(in the rows, 128 means zero)
Turns, then the turns between two rows, first turn first; the first pair answered
turn Q51:
[128,125,161,129,76,121,104,148] |-> [138,113,164,105,90,130,121,148]
[110,148,129,167,133,124,156,188] |-> [118,95,149,97,173,133,173,164]
[154,130,139,115,138,119,147,127] |-> [144,131,129,121,139,91,118,117]
[115,111,95,100,168,105,103,87] |-> [106,176,87,173,131,128,107,131]
turn Q325:
[162,138,120,139,90,125,103,126] |-> [167,141,103,135,110,123,106,101]
[157,134,113,125,133,133,126,93] |-> [156,119,124,103,134,135,136,98]
[127,110,148,126,128,132,157,135] |-> [123,113,151,130,112,121,144,144]
[179,169,124,131,107,157,124,114] |-> [178,169,123,131,122,161,129,105]
turn Q455:
[159,107,140,103,122,142,160,123] |-> [152,106,145,103,119,143,157,124]
[106,84,151,118,93,89,102,131] |-> [150,118,106,110,125,105,97,77]
[127,122,120,122,145,123,133,115] |-> [129,132,121,132,147,139,142,119]
[99,115,115,124,176,130,149,156] |-> [101,104,115,119,179,119,133,147]
Pairs:
(2 to 4 turns a pair)
[101,98,168,134,126,132,138,183] |-> [172,155,123,140,135,176,150,129] | Q455 Q455 Q51 Q51
[76,87,130,129,132,83,129,171] |-> [99,106,143,126,133,135,177,192] | Q51 Q325 Q51
[91,120,130,121,99,79,89,116] |-> [153,134,156,88,114,163,166,122] | Q455 Q51 Q51 Q325
[119,106,175,113,112,159,156,158] |-> [144,100,141,100,96,112,84,99] | Q325 Q51 Q325 Q455
[120,102,116,109,106,78,84,87] |-> [144,163,101,158,80,118,102,105] | Q51 Q455 Q455 Q455
[164,153,128,133,78,117,89,118] |-> [169,108,142,76,133,131,131,105] | Q325 Q325 Q325 Q325
[145,161,133,174,97,165,118,150] |-> [157,161,106,156,118,141,86,103] | Q455 Q455 Q325 Q455
[104,158,107,159,138,108,111,143] |-> [151,148,107,105,160,127,125,97] | Q51 Q455 Q455 Q455
[163,158,158,151,54,159,143,166] |-> [121,150,158,166,48,127,110,171] | Q325 Q455
[79,126,130,145,157,133,158,166] |-> [125,130,98,115,182,123,127,87] | Q51 Q325 Q455 Q455
[138,196,116,163,137,170,159,146] |-> [85,138,169,144,129,135,162,194] | Q325 Q455
